Rotation paths and how fast each direction turns (degrees a step)
Each turn is a multiple of 5 degrees from 10 to 175, or 0.
Each row of a path follows its step; steps can be skipped.

step 0: [ 1.46  2.67  0.96 -2.57  2.70 -1.29  2.05  2.48 -2.85  0.33 -1.43  1.89
 -1.62 -2.32 -2.57  0.08  0.75 -0.77  0.45 -3.09 -0.15 -0.28  0.81 -2.75
  2.62  1.23 -0.41  0.56 -3.21  2.08 -0.18 -1.36 -1.73  4.36  0.51 -1.43
 -1.71  1.23 -1.17 -0.37  1.00 -0.43 -2.16 -0.17 -1.43 -3.18  1.35 -0.37
  2.59 -6.77  0.30  0.40 -3.38  0.41 -0.07 -0.26]
step 2: [-1.15  1.14 -0.79 -0.85  2.82 -1.46  1.61 -2.91 -0.14 -0.91  2.08  0.97
  0.10 -1.49  0.08 -0.24 -1.27  0.90  1.18 -2.25  4.86 -0.71 -1.09 -1.43
 -2.56  3.06  2.07  0.93 -0.94 -1.19 -3.35  0.59 -0.39 -1.64 -1.35 -0.61
 -0.93 -4.69  3.28  1.98  1.48 -0.82 -3.03  4.18 -0.49  1.51  3.33 -0.35
  2.33  2.00 -0.15 -1.61 -0.38 -0.35 -4.55 -0.92]
step 9: [ 2.08  3.76  1.77 -3.17 -0.08  1.19  0.08  0.74  0.51 -4.40  2.30  0.39
 -1.73 -1.86 -0.68  1.99  3.65 -1.41  2.10 -1.71  1.82  0.56  2.02 -2.14
 -0.53  1.16  0.07  0.71  1.62  0.21 -1.94  1.13  1.80 -1.67 -2.45  2.81
 -1.42  1.62  0.76 -1.90 -0.54  3.59  4.78 -1.36  0.75 -1.01  1.03  0.76
  1.75 -1.02 -2.43 -0.71 -4.85 -0.81 -1.74  0.63]
step 11: [ 0.66  2.19  1.58 -4.25  0.47  2.02  2.45 -2.68 -0.59 -0.63  1.48  2.20
 -0.35  4.11 -2.70 -2.37 -0.13  0.98  1.42  1.60  1.11  2.94  0.60  1.40
 -0.77  1.50  0.93  0.43 -3.65 -2.75 -2.52 -1.61 -0.69 -0.20 -2.96 -1.48
  1.37 -0.65 -3.24  1.49 -0.12 -0.49  0.61  2.08  0.53 -0.73  2.17 -1.94
  0.88 -2.30 -2.51  2.31  4.62  0.40  1.15 -2.91]
step 12: [ 2.79  1.83  1.90 -1.31  2.93 -2.51  1.87  4.32 -1.96 -1.50  0.83  1.77
 -1.82 -2.66 -2.74 -2.08  2.53 -0.08 -1.42 -1.44  0.79 -0.88 -2.11 -4.13
 -0.73  2.90  1.55 -1.26 -0.50  0.97 -1.21 -0.05  0.80  0.35 -0.80  3.58
  0.24 -2.76  2.19 -3.09 -2.98  0.80 -1.66 -0.35 -1.84 -4.04  0.19 -0.19
  1.14  0.40  1.56  2.01  1.60  0.42  0.45  1.64]
step 13: [ 3.61 -2.84 -0.09 -2.98 -2.51 -1.96  2.90 -0.04  0.88 -1.16  0.50 -1.00
  3.71 -0.72 -1.02  1.55 -0.31  1.17 -4.03  2.63  1.99 -2.00 -1.14  0.58
  0.48  1.27  2.75  1.15  0.12 -2.18  0.36  0.46  3.17  0.18 -1.06 -4.16
 -1.71 -1.89 -1.55 -2.14  0.33  0.39  0.07 -2.63 -0.09  0.40  0.93 -0.55
  4.27  0.50  2.36 -3.14 -1.40 -1.94 -0.09 -2.36]
step 14: [-0.27 -0.49 -2.57 -0.75 -0.64  0.47  2.86 -3.25  2.41 -0.58  1.59 -1.05
 -1.90  0.56  1.39 -2.43 -1.46  1.40  0.67 -0.31  2.19 -0.71 -0.38 -0.51
 -0.85  0.83  2.35 -2.97 -3.88 -3.27 -3.30 -0.95 -4.95 -0.97 -2.85  0.75
 -0.09 -0.59  2.94 -2.79 -0.17 -5.17 -3.17 -0.82  2.33  0.93  0.52 -1.41
 -1.00 -2.74  0.64  0.41  0.05 -1.04 -1.60 -0.83]
step 16: [ 4.69 -1.69 -2.08  0.92 -4.02 -2.22 -0.56 -3.11 -0.84 -1.63 -0.73 -0.28
 -0.61 -1.11 -3.03  0.33 -0.32  1.45 -0.09 -0.29  2.94  1.92  1.76 -3.75
  1.60 -0.93  3.54  1.50  1.09  3.88  1.19  0.34  3.20  1.32  0.62  1.13
 -0.22  0.46  1.17 -0.47 -2.03 -2.86  3.07 -0.88  1.99  2.66  2.17 -0.35
 -0.33  0.24  4.66  0.00  0.35 -0.91  0.09 -1.25]
step 18: [-0.44  0.00 -0.12 -0.01  0.88  3.33  2.01  1.46 -0.79  3.63  0.62  2.31
 -5.84 -1.75 -2.47  1.37  1.70  2.34  0.05 -2.02 -1.03  2.86 -0.17 -2.96
  1.94  5.05  1.25  0.74 -1.38  1.29  2.46 -1.06 -1.24  2.25 -1.29  1.49
 -0.47  1.64 -2.41 -2.09  2.76 -0.48 -0.11 -0.04 -0.43 -0.87  0.28  1.99
  3.32 -2.76 -0.14  1.61 -1.81  1.29 -1.45  0.80]
step 21: [ 0.39  0.73  4.41 -2.99 -0.57 -0.22  3.23  0.48  0.07 -2.53  0.80  1.22
 -2.05  0.53 -2.04  2.51  2.13  1.50 -0.88 -1.06  0.23 -2.61  1.28  2.55
 -3.77  1.73  1.68  0.97 -0.67 -0.42  0.27  1.10 -1.15  2.32 -2.11 -2.16
  0.07 -1.84 -0.60 -2.58  3.10  0.60 -0.02 -4.38 -0.12 -2.06  3.46 -1.93
  3.99 -1.68 -0.83 -1.28 -3.36  0.47 -1.70 -0.49]
Speeds:
[ 0.10  0.28 -0.35  0.50  0.07 -0.75  0.54 -0.21  0.44 -1.29  0.15  0.46
  0.87 -0.65 -0.85  0.68 -0.75 -0.91 -0.19 -0.33  0.21 -0.46 -0.49 -0.49
  0.24 -0.07  0.17 -0.19  0.88  0.25  0.43 -0.75  0.38 -0.05  0.02 -0.03
  0.20 -0.09  0.81  0.20 -0.46  0.42  1.46 -0.03  0.36 -0.92  0.29 -0.30
 -0.15 -0.17  0.32 -0.68  0.39  0.98  1.09  0.48] => 95
[-0.32  0.32  0.22 -0.98  0.39 -0.36  0.65 -0.63 -0.09 -0.23  0.33 -0.31
  0.58 -0.81 -0.19  0.47 -0.48  0.72 -0.36 -0.69 -1.21 -0.21 -0.28 -0.35
 -0.55 -0.71 -1.27  0.46 -0.28  1.24 -1.34  0.85 -0.21  0.78 -0.14 -0.24
 -0.37  0.11  0.02  0.55  0.24 -1.14 -0.36  0.11 -0.64 -0.27  0.22 -0.22
  0.15  0.61  0.17 -0.31 -0.10  0.23  0.14  0.05] => 175
[ 0.51 -0.50  0.25 -0.73  0.74  0.55 -0.57  0.73 -0.28  0.71  0.37  1.24
 -0.26  0.35 -0.05 -0.08 -0.82 -0.54 -0.39 -0.24 -0.24  0.07  0.73 -0.45
 -0.69  0.67 -0.44  0.26 -1.16 -0.55 -0.08 -0.01  0.76  0.37  0.74  0.48
  1.10  1.16  0.55  0.44 -0.72 -0.56  0.29 -0.23 -0.13  0.38  0.20 -0.24
 -0.30 -0.21  0.12 -0.35  0.72 -0.11  0.63  0.67] => 100
[ 0.03  1.53 -0.15 -0.16 -0.17 -0.70 -0.23  0.31  0.71 -0.03  0.25 -0.73
 -0.29 -0.15  1.23  0.02 -0.18  0.05  0.43  0.03  0.19 -0.79 -0.24 -0.49
  0.32 -0.02 -0.29  0.72  0.02 -0.14 -0.40  0.00 -0.09 -0.80 -0.35  1.34
  0.43 -0.21  0.49 -0.49 -0.10  0.64 -0.81  0.52 -0.82  0.55  0.20  0.92
  0.09 -0.01 -0.30 -0.35  0.81 -0.51  0.94  1.08] => 140
[-0.04  0.96 -0.10 -0.07  0.03  0.58  0.29  0.04 -1.22  0.76  1.05  0.18
  0.41  0.40 -0.32  0.53  0.59  0.07 -0.09  0.75 -0.42 -0.03 -0.10  0.01
  0.11  0.34  0.03 -0.27  0.68 -0.03 -0.18  0.41 -0.67  0.11 -0.72 -0.12
  0.09  0.55  0.49  0.19 -0.62  0.48 -0.74  0.16  1.33 -0.95  0.31  0.58
 -1.48  0.13  0.77 -0.53 -0.58 -0.87  0.41  0.18] => 130
[-0.06  0.14 -0.60 -0.85  1.05 -0.88 -0.54 -0.41 -0.57  0.38 -0.38 -0.23
  0.22 -0.48 -0.50 -0.17 -0.19 -0.20  0.18 -0.76  0.57  0.22  0.01 -0.52
  0.38 -0.27  0.14 -1.24 -0.99  0.46  0.53  0.13 -0.33 -0.78 -0.22 -1.29
  0.89 -0.04  0.07 -0.50 -0.31  0.77 -0.40 -0.64 -0.25  0.23 -0.24  0.31
 -0.62  1.08 -0.95 -0.02 -0.59  0.17 -0.16  0.63] => 145
[-0.18 -0.03  0.36  0.04 -0.31 -0.38 -1.13  0.43  0.13 -0.47 -0.16 -0.77
 -0.24  0.36  0.59  0.54 -0.49 -1.00 -0.32 -1.10  1.00 -0.80  0.45  0.59
 -0.22  0.28 -0.29 -0.38 -0.34 -0.45 -0.15 -0.17 -0.18  0.51 -0.22 -0.55
 -0.95  0.48  1.00 -0.88  0.26 -0.63 -1.02 -0.09  0.09 -0.72 -0.04 -0.60
  0.00 -0.27  0.36 -1.15 -0.72 -0.22  0.04 -0.64] => 55
